Each row is where one point has got to under a steady rotation. How many ticks took it there?
The counts run from 0 to 567.
[110 176  95 121  85  96  97 112 144 132 132 144 124 132  96 152 141 185
 163 101 141 100 121 102 150 117  99 127 119 149 103 188 159 101 115 144
 153  95 150] | 77
[119 131 151 122 119 122 138  91 131 139 127 132 128 121 113 169 150 192
 151  87 123 102 130 129 164 111  93 111 139 119 128 176 206  93 149 161
 133 121 124] | 129
[ 88 118 150 142 137 108 145 125  81 163 131 153 140 120 124 168 121 149
 165  87 146 128  86 140 155 126  88  98 124  74 111 151 187 130 126 151
 109 102 133] | 296
[121 149 141  99 134 114 122 113 109 123 140 163 143 130  89 187 147 158
 159 161 158 100 102 127 123 104 100 116 125 126 130 171 158  74 103 195
 132 120 116] | 241
[ 96 146 106 121 137  98 116 147 104 171 162 152 158 133 112 158 130 147
 122  70 115 108 125 145 165  70 131 100 148  85 138 133 152 114  96 170
 172 134 145] | 38
[ 89 139 136 113 112 103 112 123 142 154 109 172 122 156 113 161 156 165
 138  99 152  89 133 109 120  95 122 122 130 140 151 172 165  60 154 155
 138 102 158] | 318
[ 65 125 109 117 165  92 151 166 114 164 133 158 181 135 134 144 124 147
 127  89 139 101 119 168 146 114 128 100 131  75 103 137 149 128  97 155
 126 136 151] | 36
[115 152 144 126 117 112  92 134 127 184 147 139 164 128  92 187 134 162
 113  97 141 102 125 117 157  84 149  95 142  88 154 152 156 147 118 165
 109 137 168] | 547
[ 76 151 110 120 128 111 130 137 117 150 151 143 129 130 116 134  88 190
 160  97 114 125 112 147 162 108  92 136 128 136 132 176 179 146 112 129
 165  82 147] | 24
[ 80 108 108 117 167  86 177 101 105 164 113 115 187 144 115 152 108 145
 123 115 115  97 109 144 127 102 113 123 127  71 139 168 148 152 103 179
 127 138 144] | 42
[ 95 122 132  84 146  79 118 104 115 136 143 158 145 142 124 148 126 167
 153 138 147 120 110 119 123 120  80 125 112 121 129 199 150 115 116 199
 140  92 128] | 239
[113 157 124 132 118 108 104  98 123 175 132  92 163 118  82 176 107 161
 147 128 144 100  97 100 147 109 127  84 117  82 131 169 149 146 112 144
  94 134 144] | 229
[ 70  98 116 117 126 125 126 135 134 143 110 177 129 156 111 177 134 161
 142 124 161  86 103 144 147 144 100  97 136 128  91 190 159  82 114 135
 146  83 139] | 401
[ 77 118 132  97 130  95 134 117 143 151  96 165 126 160 122 159 139 156
 125 106 161  74 140 117 111 102 119 113 118 130 139 177 162  77 161 159
 127 108 157] | 317
[ 74 144  70 103 171  96 138 111 120 170 137 129 162 118  93 153  84 121
 150 134 136  88 116 108 133 136 118  91 126 102 120 156 146 136  85 109
 107 118 144] | 413
[ 76 157 102  82 169  79 120 126 116 179 162 161 150 133  92 147 126 129
 165  88 106 115 151 109 132 125 114  94 140 150 161 150 159 106 131 137
 146 105 135] | 252
[ 95 142 140  96 136 102 134 129 145 153 149 134 195 114 123 181 139 170
 116 134 112 112 149 132 121  94 110 103 133 103 141 142 164 127 102 163
  71 171 152] | 118
[ 72 147 125 117 132 114 136 121 150 146  92 118 145 168 100 172 131 192
 159 124 155  82 114 132 115 126  92 106 115 141 106 175 134  93 112 119
 119 124 123] | 74
[ 63 107 107 126 103 109 165 128 118 155 120 164 164 128 128 195 140 146
 119 140 165 106  97 134 152 125 109 117 144 109 113 145 137 131  99 127
  95 124 180] | 217
[ 96 148  80 132 131 108 154 157 100 141 127 163 157 109 131 152 120 161
 148  94 137 106 107 143 166 116  97 108 139  75 106 162 184 107 101 110
 144 103 122] | 30
[ 71 126 130 138 117 123 126 114 129 151 120 128 168 142  88 189 174 160
 120 132 127  90 138 120 111  90 100 102 140 116 138 153 133 102 109 138
 101 176 146] | 385
[101 177  97 119  91  91 101 101 138 129 140 136 132 119  94 167 132 179
 169 120 147 108 117 104 143 119 103 136 114 160  97 172 162 109  99 154
 137 110 166] | 78
[ 95 133 142 105 140  94 119 147 151 167 119 136 194 160 124 153 150 190
 141  67 101 119 136 154 133 111 129  84 134 107 143 146 166 117 136 148
 132 134 121] | 121
[ 64 126 133  79 155  79 166 132 134 130 146 149 151 128 153 142 111 172
 148 127 122 120 137 143 130 115  68 110 105 118 119 178 166  99 108 119
 114 111 133] | 186
[ 62 145 127 137 108  93 125 124 109 166 157 121 182 152  80 193 124 127
 137 125 141 121  93 146 148 117 106 105 140 107 132 146 114 166 108 154
 105 123 148] | 223
[101 119 101 114 161 100 178 114 112 157 106 128 174 154 115 141 112 158
 114  98 127  81 123 148 124  92 113 124 126  69 148 174 157 139 130 190
 133 133 130] | 43
[ 87 156 150 117 101  90 101 119 117 146 140 134 160 115 101 187 140 133
 166 134 138 105 110 106 123 101 116 117 109 136 144 178 174  75 131 105
 111 132 168] | 1
[ 89 122 115  98 134 105 149 158 103 160 116 169 170 145 111 181 140 131
 149 129 158 107  85 122 128 126 114  82 140  83 153 159 137  95 126 127
 135  86 131] | 485
[100 156 147  94 144 135 112 103 114 159 162 144 122 114 123 153 125 189
 183 118 118 117 125 107 131  73 112 117 116 117 129 152 203  97 129 133
 134 135 131] | 182
[ 98 161  79  72 168 132 132 140 126 179 140 154 131 122  92 155 115 182
 129 117 163  75 135 123 135  90 139  89 131 101 139 145 144 111  89 152
 145 132 144] | 416
[ 85 169 106 116 120 117 133 115 142 137 147 122 144 119 113 135  79 180
 147 113 129 101 111 136 169 110 100 115 118  97 123 200 179 124 123 107
 149  88 131] | 343
[ 72 157 110 130 108 133 143 162 114 111 135 178 175 142 109 157 141 166
 103 118 119  93 136 142 135  86 101 123 149 101 144 177 165  92 120 117
 160 129 138] | 272
[ 98 144 116 128  87  90 142  96 121 137 151 150 137 106 116 204 134 144
 112 132 160 105  99 130 187 105 107 129 149 135 135 145 162 115 108 115
 100 125 178] | 215
[ 83 136  95 134  89 120  93 141 127 143 148 174 123 131  76 174 136 162
 148 124 131  98 115 116 159 122 103 107 148 143 124 165 158  87 106 148
 152  75 155] | 403
[ 88 134 121 129  93 134 118 156  99 163 156 177 151 130 109 165 153 158
 118  92 158 105 119 130 162 111 111  94 162 108 141 156 138 142 118 155
 142 110 155] | 220
[ 55 100 113 128 106 122 161 143 112 163 115 183 173 150 136 176 148 151
 120 119 162 107 102 140 141 130 107 104 151  89 114 158 141 139 114 130
 116 111 175] | 218
[ 99 151 143 113 128 111 157 132  87 144 130 114 155 116 119 150 125 147
 193 130 142 103  76 144 127  90 146 128  96  91 134 172 181 100 110 147
 154 135 151] | 425
[ 62 156 120  87 138 116 150 121 109 148 135 143 202 138 104 167 143 129
 167 133 155 105 111 126 107 138 142  93 120  95 123 150 128 146 132 160
 116 131 129] | 491
[ 81 151 113 130 121 115 126 128 150 139  89 125 140 163 105 160 140 191
 164  92 151  86 108 126 121 133 105  98 113 135 108 187 153  92 122 127
 137 103 121] | 75
[ 96 135  93 124 124  87 134 104 139 154 115 119 138 137  90 140 100 143
 127  84 146  75 108 135 165 124 123 114 133 117 149 187 150 142 122 177
 147  79 162] | 473
[ 89 150 146 120  96 122 147 125  89 129 140 168 157 117 120 180 183 163
 154 108 160 114 131 122 134 104 112 119 140 115 122 127 162 124 130 163
 105 164 159] | 378
[ 80 125 110 133 149  66 161 112 110 166 134  98 181 144 104 155 103 144
 129 125  97 106 108 144 127  95 119 128 125  95 147 138 145 149  89 165
 125 141 156] | 41
[ 92 109 130 135  97 115 153 128 144 160 126 120 149 146 116 181 116 177
 158 114 114 119  70 160 174 113 110  93 127 100 121 141 164 122 118 158
 136  82 140] | 289
[ 89 167  62  87 168 116 152  99 119 171 133 159 163 143 110 160 103 159
 130 114 143  93 128 118 136 107 142 149 141 108 125 145 172 134 118 147
 149 122 118] | 96
